In the data rows, 128 means zero.
Some points:
[129 113  91 114 101 128 132 129  86 141 145 147 145 127 141 109 146 149
 147 131 102  98 158 128  93 137 133 121 116 154 161 155 129 102  99 109
 113 137 113 104 152 117  77 177 161 151 134 132 121 128 143 142 114 110
 108 143  90 119 166 114 142 142 127]
[102 166 144 143 170 106 170 127 138 121 111 104 100 142  79 155  87 151
 108 104 152 136 111 111 154 124 134 163 146 170 113 112 140  96 128 149
 137 135 166 118 103 140 130 119 109 121 151 127 120 107 100  87  85 147
 143  90 133  92 109 127 128 141  90]
[137 156 113 154 100 139 139 121 118  97 142  98 136 120 116  96  93  94
 132 135 145 169  97  94  87 111 167  87 121 124 153 100 155 100 131 149
  68 121 129 144 137 134 160 109 147 135 123 111 112 135 145 143 140  94
 172 142 111 104  87 108 143 143 111]
[130 130 146 157  93 113 114 142 149 154 135 128 132 159 110 104 115 138
 132 132 104 120 128 165 103 126 149 141 115 160 152  93 134 118  83  92
 152 146  87 141 155 106 170 134 122 153 153 124 129 179 125 139  75 158
 121 158 116 147  89 137 147  95 161]
[128  99 109 114 116  85  98 151 156 156 120 166 143 121 115 141 111 123
 165 144 105 160 126 154 110 149 113 105 120 166  95 162 150 150 108 118
  85 128 123 174 140 192 108 120  80 108 111 161 104 109 151  70 113 130
 157 140 112 139 158 151 121 177 157]
[122 141 147 100 118 112 128 144 151 114  93 104 108 110 137 147 168 120
 106 166 149 121 169 156  78 140 117 133 139  83 118  99 110 133 167  74
 128 119  96 173 133 148 122 100 111 163 163 136 163  99  65  87 155 121
 127 111 162  85 100 121 168 141 115]
[119 118 118  96 100 157 112 138  90 168 154 167 160 102 142 115 155 155
 138 145 110 112 161 140  95  90 145 112 101 124 143 138 141 143  97 125
  99 133 128  96 145 126 111 130 155  93 116 141 104 137 114 128 150 132
 136 138 147 149 136 122 101 110 148]
[129 119 131 152 126 136 120 125 155 117  95 125 130 155 117  84 150 142
 133 151 157 108 150 126 102 129 143 157 107 158 142 114 119 147 129 156
 150 161  97 131 154 113 154 158 148 149 155 155 117 137 148 133 135 171
 170 150 121 158 110 118 140 141 128]
[117 116 111 156 158 151 153  96 153 106 110 140 151 139 114  98 102 106
 151  87 112  94  96 165 126 106 139 109  97 149 161 139 140 169 129  91
 132 151 159 104 106 103 103  81 123  97 151 112 107 140 143 152 155 137
  84 148 167  71 145  96 107 114 143]
[122 108 106  91 137  94 104 151 154 141  99 147 105 123 139 159  98 134
 167 142 104 148 136 113 106 138 110 143 166 152  81 146 121 128 107 120
 152 123 141 142  90 104 133 117 126 124 145 115  91 157 151 159 162  85
  93 114 125 136 105 121 137  66 102]
[110 155 160  99 139 102 129 148 152 102 107  94 121  87 139 157 173 114
  94 101 153 118 140 164 144 104  98 117 130 130 156 142  93 160 142 154
 145 132 133 156 169  94 165 110  98 142  83 152 152 125 103 146 123  73
 146 112 163 117 101 163 166 116 114]
[147 122 127 105 133 169 139 106 121 106  92 139 139 116 178 128 100 114
 107 105 135 163  79  95 143  96  93 165 130  91 110  88 145 113 144 155
 163 135 147 113 110 153 140 125 107 105 145 148 139 127 111  89  95  86
 108 120 153 114 106 150 158 125 151]
[125 147 175 137  79 101 109 152 146 137 121  94  80  93 112 121 142 144
  76 137 178 103 147 150 140 147 162 136 169 108 105  86 164 133 173 118
 143 123 105  89 141 118  81  92 124 130 131 150  92  78 179 101 133 120
 122 142 138 141 171 103  99  84 171]
[123 107  87 165 165 117 132 119 166 112 111 144 114  91 102 100 164 145
 142 103 103 107  82 144 121 116 157 102 138 104 169 119 121 145  91 114
 152  81 170  99 146 125 117  93 134  94 160  74 146 128 151 143 117 157
 125 137 153 102 159 104 119 103 114]
[127 120 129 143 114 132 132 141 161 133  96 136 126 167 135 106 142 135
 131 154 140  99 131 131 128 133 149 157 119 138 158 116 150 146 149 122
 159 126 119 111 160 110 166 168 159 146 125 165 108 122 145 134 167 161
 175 150  97 145  81 123 139 167 111]
[147 117 102 147 169 103 113 150 112 115 167 101 141 184 126 162 153 139
 155  99  89 104 137 111 134 120 134 148 114  92 151 124 145 121 139 106
 143 141 121 124 152 110 125 171 150 144 145 131  81 120 125  79 141 132
 143 128 144 163 147  93 100 101 154]
[ 95 110 141 106 133 130 110 154 110 103 139 161  96 116 151 120 161 146
 142 104  86  96 112 133 152 188 106 123 151 105 100 155 110 131 158 117
 115 162 169  81  74 101 141 161  96 107 133 154 177 110  91 111 106 159
 104 120 130 164 138 142 121 111 131]
[136 119 134 141 111 134 119 128 152 138 117 131 135 152 115 113 159 123
 124 156 129 105 109 115 116 115 132 134 104 147 138 158 159 100 149 149
 150 151 135 133  96 150 129 135 144 111  91  88 118 108 139 153  79 131
 110  84 108 149 100 120 162  98  85]
[131 168 138 125 114 160 144 102 109 135 136 113 146 108 148 149  89 101
 100 141 130 114 143  92 141 170 106 133 112 121 142 152 135 106 137 153
 111 123 106 133 112 170 125  76 168 146 117 139 122 139  94 147 119 110
 155 150 113 177 157 121 124 133 111]
[135 133 137 157 134 154 146 105 102 139 147 115 158 118 118 118 137 117
 114 142 117 176 147  93 131 165 145  99 106 131 120  99 132 103 165 157
 116  90  99 110 167 127 146 106 138 131 109 120 121  80 125 141  88 101
  96 146 117  98 114 111  93 155  93]
[138 108  99 121 134 110 109 155 100 154 158 153 154 104 143 165 131 163
 148 148 141 139 134 141 158 133 122 133  92  95 153 143 133 151 163 104
  87 163 111 100 142 113  99 145 156 152 121 155 156 171 152 161 112 144
 128 141 157 130 139 118 113  88 139]
[151 140 134 120 156 121 159 121 120  94 143 115 105 147 140 155 130 114
 136 123 115 143 140 145 143 111 120 117 143 120  88 123 101 136  98 124
 102 134 101 106 148  89  98 108 130  92 127 150 185 156 121  99 158 112
 143 130  90 111 163 107  98 152 126]
[119 122 143 160  98 127 104 137 143 162 105 146 149 153  87 118 169 150
 120 121 121 134 115 135 147 107 128 150  98 137 148 110 147  92 101 159
 144 164 141 145  91 133 147 122 139 159 157 119 133 136 120 151 197 125
  90 142  87 147 117 101 131 134  90]
[135 107 101  94 100 117 124 123 129 156 151 147 146  95 128 143 121 105
 141 150 108 161 142 143 150 158 113  88 102 147 150 145 149 139  94 117
 121 143  98 144 145 106 115 161  92 132 127 130 110 102 158 105 167 173
 165  63 150 146 149 177 112 142 143]
[100 124 153 168 142 168  93 123  77 130 166 146 122 132 138  94 125 162
 108 161 146 103  98 144  87 167 151 155 159 155 102 137 142 151 132  97
 157 125 162 165 114 115 103 150  89 154 150 130 108 167 149 114 159  96
 102  75 109 148 148 167 136 161  96]
[122 137 141 140 121 136 136 126 148 130  93 144 133 146 102 105 155 121
 114 163 149 115 116  84 119 142 111 122 105 154 153 155 154  90 158 153
 105  82 151 158 101 165 137 161 133 124  94  93 119 160 132 143 111 123
  87 122 142 131 131 189 119  92 172]
[144 122 103 151 140 112 134 130  75 115 166 105 123 157 142 138 135 163
 153 104 110  78 165 124 185 105 159 154 155  88 100 119 105 136 106 132
 146 156  96 149 133 130 178  98  93  82 146 132 118 105 173 114 129 126
 147 125 135 102  93 127 171 149 162]
[123 111 132  83 129 109 119 149 142 145 109 145 103 124 127 154 103 128
 142 138 115 136 109 106 105 114 102 136 176 145  83 151 122 133  95 111
 151 128 160 176 107  99 137 147 149 109 139 131 125 151 158 160 143 157
  89 123 179 155 117  86 147 123 126]
[142 149 126 134 133 129 150  92 106 119 159 102 138 124 134 142  93  96
 116 100 164 161 121 154 148 106 124 108 128 109 143  97  83 172 142 159
  91  90 154 120 113 169 146 191 164  92 117 114 147  98 111  96 128 185
  73 122 101 148 112 112 175  95 137]
[141 138 116 111 159 110 122 122 119  87 155 102 108 136 145 135 119 120
 126 117 115 176 147 144 150 121 130 113 159 124 106 134  95 126 110 126
 130 113 115  91 141 131  96 110 138 117 105 132 152 151 105 133 146 130
 133 156 147 121 134 167 109 174 160]
[123 125 145  87 114 154 129 112 174 138 117 155 125 109 136 126 112 119
 107  95 135 133 101 103 149 118 120 130 128 111 120 140  71 112 155 152
  91 118 153 160 123 141 119 120 113 167 119  94 134 149 118 159  98 122
 127 102  84  85 145 154  80 166 111]
[135 119 120 127 150 123 157 117 106 118 135  84  96 133 134 142 121 107
 148 102 121 147 137 127 136 118 127 118 169 109  96 124 122 157  98 133
 110 114 104 102 143 140  99 134 117 126  90 138 152 147  88 146 136 127
 142 156 150 113 154 174  94 144 139]
[146 153 153 116 121 150 130 112  89 132 129 104 161 100 153 140 100 106
 110 160 164 130 136 120 152 163 114 122 100 120 127 150 141  99 128 135
 132 110 121 124 111 146 131 112 145 149 109  97 111 112  99 139  99 115
 164 175 106 122 146 102  98 135 107]
[123 136 139 137 145 161 141 103 144 137 128 151 125 160 110 113  93 111
 120  93 148 143 133 103 122  84 100 121 138 132 115 128  97 115 148 123
 171  94 145 135 100 135 143 112  93 148 109 102 177  80 120 145 116 103
 166  98 117 123 125 128 157 135 127]
These points spread out most along one direction. Take the direction at right angles to it along which they spread out most. Then take the direction at right angles to both along which they spread out most. Go by this last direction. How far along it is each point below, from 0 to 99? The average is 50, and the first point in the table lies past the average. One standard deviation of the points above along it is 16.
[119 122 143 160  98 127 104 137 143 162 105 146 149 153  87 118 169 150
 120 121 121 134 115 135 147 107 128 150  98 137 148 110 147  92 101 159
 144 164 141 145  91 133 147 122 139 159 157 119 133 136 120 151 197 125
  90 142  87 147 117 101 131 134  90] --> 45
[135 107 101  94 100 117 124 123 129 156 151 147 146  95 128 143 121 105
 141 150 108 161 142 143 150 158 113  88 102 147 150 145 149 139  94 117
 121 143  98 144 145 106 115 161  92 132 127 130 110 102 158 105 167 173
 165  63 150 146 149 177 112 142 143] --> 62
[147 122 127 105 133 169 139 106 121 106  92 139 139 116 178 128 100 114
 107 105 135 163  79  95 143  96  93 165 130  91 110  88 145 113 144 155
 163 135 147 113 110 153 140 125 107 105 145 148 139 127 111  89  95  86
 108 120 153 114 106 150 158 125 151] --> 34
[151 140 134 120 156 121 159 121 120  94 143 115 105 147 140 155 130 114
 136 123 115 143 140 145 143 111 120 117 143 120  88 123 101 136  98 124
 102 134 101 106 148  89  98 108 130  92 127 150 185 156 121  99 158 112
 143 130  90 111 163 107  98 152 126] --> 53
[123 125 145  87 114 154 129 112 174 138 117 155 125 109 136 126 112 119
 107  95 135 133 101 103 149 118 120 130 128 111 120 140  71 112 155 152
  91 118 153 160 123 141 119 120 113 167 119  94 134 149 118 159  98 122
 127 102  84  85 145 154  80 166 111] --> 50
[102 166 144 143 170 106 170 127 138 121 111 104 100 142  79 155  87 151
 108 104 152 136 111 111 154 124 134 163 146 170 113 112 140  96 128 149
 137 135 166 118 103 140 130 119 109 121 151 127 120 107 100  87  85 147
 143  90 133  92 109 127 128 141  90] --> 29
[141 138 116 111 159 110 122 122 119  87 155 102 108 136 145 135 119 120
 126 117 115 176 147 144 150 121 130 113 159 124 106 134  95 126 110 126
 130 113 115  91 141 131  96 110 138 117 105 132 152 151 105 133 146 130
 133 156 147 121 134 167 109 174 160] --> 55
[137 156 113 154 100 139 139 121 118  97 142  98 136 120 116  96  93  94
 132 135 145 169  97  94  87 111 167  87 121 124 153 100 155 100 131 149
  68 121 129 144 137 134 160 109 147 135 123 111 112 135 145 143 140  94
 172 142 111 104  87 108 143 143 111] --> 72
[ 95 110 141 106 133 130 110 154 110 103 139 161  96 116 151 120 161 146
 142 104  86  96 112 133 152 188 106 123 151 105 100 155 110 131 158 117
 115 162 169  81  74 101 141 161  96 107 133 154 177 110  91 111 106 159
 104 120 130 164 138 142 121 111 131] --> 29
[122 108 106  91 137  94 104 151 154 141  99 147 105 123 139 159  98 134
 167 142 104 148 136 113 106 138 110 143 166 152  81 146 121 128 107 120
 152 123 141 142  90 104 133 117 126 124 145 115  91 157 151 159 162  85
  93 114 125 136 105 121 137  66 102] --> 22
[138 108  99 121 134 110 109 155 100 154 158 153 154 104 143 165 131 163
 148 148 141 139 134 141 158 133 122 133  92  95 153 143 133 151 163 104
  87 163 111 100 142 113  99 145 156 152 121 155 156 171 152 161 112 144
 128 141 157 130 139 118 113  88 139] --> 67
[136 119 134 141 111 134 119 128 152 138 117 131 135 152 115 113 159 123
 124 156 129 105 109 115 116 115 132 134 104 147 138 158 159 100 149 149
 150 151 135 133  96 150 129 135 144 111  91  88 118 108 139 153  79 131
 110  84 108 149 100 120 162  98  85] --> 45
